One turn sends every row of this set to another row. A few are shown first. Where does it send the rows asked after them?
K145: [-24 -14  27  -5  12 -13 -15  32  14  33   3 -12 -18 -15 -12 -11 -20  -2
   5  20]
K956: [ -5  -9  17   1  -3 -42 -15 -21  17   2  -1  -2 -30 -10   1 -19 -23  45
   8   2]
K450: [  9 -19  -4 -21  22 -21 -12  15  -1 -29 -22  13 -36 -11 -11   1  17  25
  33  10]
K563: [-10 -15  10 -10  -6  -4 -25  -5  -4   8 -14  16 -18  -9 -20 -39 -27  25
  26   4]
K594: [ -4  -3  -5 -26  14 -21  16  28  -6  17  14   4 -24 -41   3 -14 -29   2
   8 -18]
K281: [ 25 -23  -2 -23  17   7  16   4  18   0 -14   2 -25   5 -11   2 -12  14
  -5 -38]
K184: [-29 -12  30 -14 -13 -14  16  28  13  -6  -6  -2 -37 -26 -11   6  -1  -9
   1 -20]
K353: [ 18  -5   4   9   5 -15  32  13   6  -9  29  -8   3  -1 -17   2   0  14
  36  12]
K984: [ 25  19  -1 -14   9  -7  16 -24  12  -2   4  11   0 -13  -6  -3 -29  13
  -1  20]
K115: [-25 -16   3   1  20 -25   7   3   7  20 -33  32  -1 -18  -4   0   5   0
  12  10]
K38: [  3  15  14 -22 -21 -26 -12   6  24   3  16 -16   4 -12   5 -10   5  -3
  32 -14]
K810: [  7 -22   9 -21   0  -7 -14  51  -6  -1  10  14   1  -1 -29  16 -18  10
  -2  -7]
K160: [ 10 -18   0 -25  17 -17  -4  11  15   2 -34 -15 -26 -35   6  10   7   0
 -21   1]
K253: [-19 -27  22 -24  38 -11   0  -2  15 -14  16  15  -8 -14 -29 -29  -8   8
  13   8]
K71: [ 11  -3  -6   4 -14 -22   8 -19   0 -10  12   4  11 -16 -11   5  13  13
 -16 -16]
K708: [ 10  16 -10   6  12   3  18  23  30  18 -22  10 -33 -11 -29  13  -3   6
  14  13]
K755: [-16 -11 -14 -17  23  17 -10  -4   7   5 -13   7 -20   3 -26   7  16  25
  15 -22]
K506: [ -9 -46 -18 -14  -7 -28   3  12  24  -4  -4  -7 -13  -9  10  19 -26  16
   8 -17]
K150: [ -1 -18  14   1 -14 -19  -3  -4  34 -14  -9  15 -20 -21 -35 -14 -23   3
 -20  22]
K45: [-24  21  -6   8   2 -20   4  12  34 -16   4  -8   2 -14  -6  17  -6  32
  27  15]
K360: [-12 -16  23  -9  -4   8   2  -4  25  -5 -21  19 -27 -42  -7  10  -5  -3
  32  -1]
K987: [  1  10  23 -29 -19 -18  -6   9  21  -3  17   9 -21   5  -6  -4  19  34
  -8  12]
K10: [ -2 -11 -13 -36 -21 -38  -4  -5  -4   2   1 -20   4 -21 -15  -5  -6  13
   6 -27]
K187: [-16 -13  11   6  35 -16 -10  17  18 -13  18   0  -7  -5 -28   0 -41  -2
  17 -19]
K609: [ 18 -34   1   6  -4 -32  20  14   6   5  14  13  20 -21 -28   7  -8  27
   6 -10]
K154: [ -2  -5  25   0  -3 -24  10   1   3   9 -32   9   1   9 -22  23 -14  14
   1  29]
K700: [ 16 -30  -8  11  24   4 -18  18   9  -7  -1 -16 -24 -14 -23  -2 -25  39
   3   5]
K70: [ 13  32   8 -19  30 -29   2  25   5  -6 -22  -4 -17 -19 -14  -7   5  37
  21   2]
K349: [ 14  -2   8 -19  -2 -35   4  25  -2  19  25  -5 -15 -18 -15  20  -5   1
  47  -5]
K215: [ -9   6 -15 -25  24 -31 -21   6  38  -4   5 -14 -39   3 -21 -21  -2  15
   5   2]

K10 goes to K71
K215 goes to K160
K184 goes to K956
And these:
K755 goes to K115
K987 goes to K506

One turn sends every row of this set to another row. A few are shown first. Where does it send the rows asked after them?
K107: [-20   7  36 -10  -9  -4  -2  -2  -3   7   8  20 -17]
K65: [ 21   2 -39   1  -8   8   2   6  -6 -18 -13  -1  11]
K314: [ 11 -24 -21  33  -9  11  -5  11   5   9 -24  -6  -7]
K413: [ 36   4 -24  16  -2  -2  -9  -2 -15 -18  -5   0   5]
K750: [  3  -7  -8 -13   1 -15 -18 -17  -3   4  22 -26   7]
K820: [ -1  -2 -27   2  13   4   4  -9  24   7  -8 -23   5]
K207: [ 23  -9 -10 -17 -22   0 -21   8 -19 -14  15  -9   6]
K784: [ 11 -13 -25   1   2  20   3  20  18  -6 -23 -14  -3]
K959: [-11 -31  -7  12   2   9 -12  -8  25  19  -9 -20  -5]
K83: [  9  -7 -12  13  29  -8  -8 -18  15   5  -4 -23   0]
K42: [  8 -24   1  16 -11  10 -13  30  14   0 -34  -8  -7]
K256: [-15  15  17  -2   6 -22   4 -11 -12   3  -5  34  -1]
K919: [ -2  13  27   1 -17  -1   2  15  -6   1  -9  37 -11]
K432: [  5 -11 -27 -30  -3   9  -7  -5   0 -20  -1  -4  17]
K728: [ -7  22  20  18  -4 -13   9   3   2  16  -9  26 -12]
K128: [ 20   6   2  -3 -17  11 -18  -9  18   2  22 -18   1]
K183: [  5   4 -17 -15 -17  15  -5  -6  22   2  13 -18  10]
K364: [ 10   5  23  18 -19  -4   4   2 -18  -3 -18  35   1]
K278: [ 11 -31 -28   9  -7   4 -13   1 -20 -15 -22  12   9]
K482: [ 26 -20  -1   7   8  21 -12  23  14 -10 -17 -13 -13]
K355: [ -5 -28  -1 -27 -10  -7 -27  -4  -8 -19  -7   6  19]
K157: [  4 -18   3  -2   7   1 -13   8  18  13   3 -37 -11]
K203: [-14 -15  -6  16  14 -19 -11 -15  19  15 -17 -20   6]
K654: [ 13 -20  -5 -28  10   4 -21 -10  -5 -25   3  -2  10]
K615: [ 19  -4 -23  21 -18 -15 -12   3 -21 -13 -21  10  14]
K399: [-18   3  36 -13  -1  -1  -1   8   9   7  -6  26 -12]
K657: [-16  -1  22  -1  17 -12   5   9  -5  -1 -25  33 -10]
K890: [-15  -3  26   9  12  -5   7  14  -7   3 -22  23 -24]
K771: [ -8 -15 -12  -1 -17  -1 -18 -30   9  13  16 -11  11]
K947: [  1   0   6   1 -36  -3 -22 -10  16  12  15 -13  10]
K255: [-10  -6  28  -9   0 -13  -3 -19 -17  -7 -11  33   9]
K970: [ 21  -9 -17  27   4  -6  -4  17  -3   7 -13 -26 -10]
K52: [-16   6  21  -8   0 -15   1  -6 -24  -7  -1  33  -9]
K539: [ -3   9  20   9 -11  -5   6  15 -22  -4 -11  34 -19]
K806: [ 21 -24 -19  -3   9  -5 -12  19 -23 -19 -16  -8   0]
K643: [ -5 -15  34  11   8   2   4   9   1   2 -34  25 -10]
K369: [ -8   0  44  -3 -19   2  -4  -8   8  10   0  20  -2]
K56: [-18  14  25  15   4 -13   8  -5  -2  17  -3  14 -21]
K423: [  6 -26 -14 -15 -30  12 -24  -9 -10 -10   7   8  13]
K13: [-10   6  29  24   5 -15   8 -18   3  18 -16  15  -4]

K369 goes to K364
K314 goes to K771
And these:
K820 goes to K432
K539 goes to K56
K750 goes to K806
K399 goes to K919
K654 goes to K482
K203 goes to K355

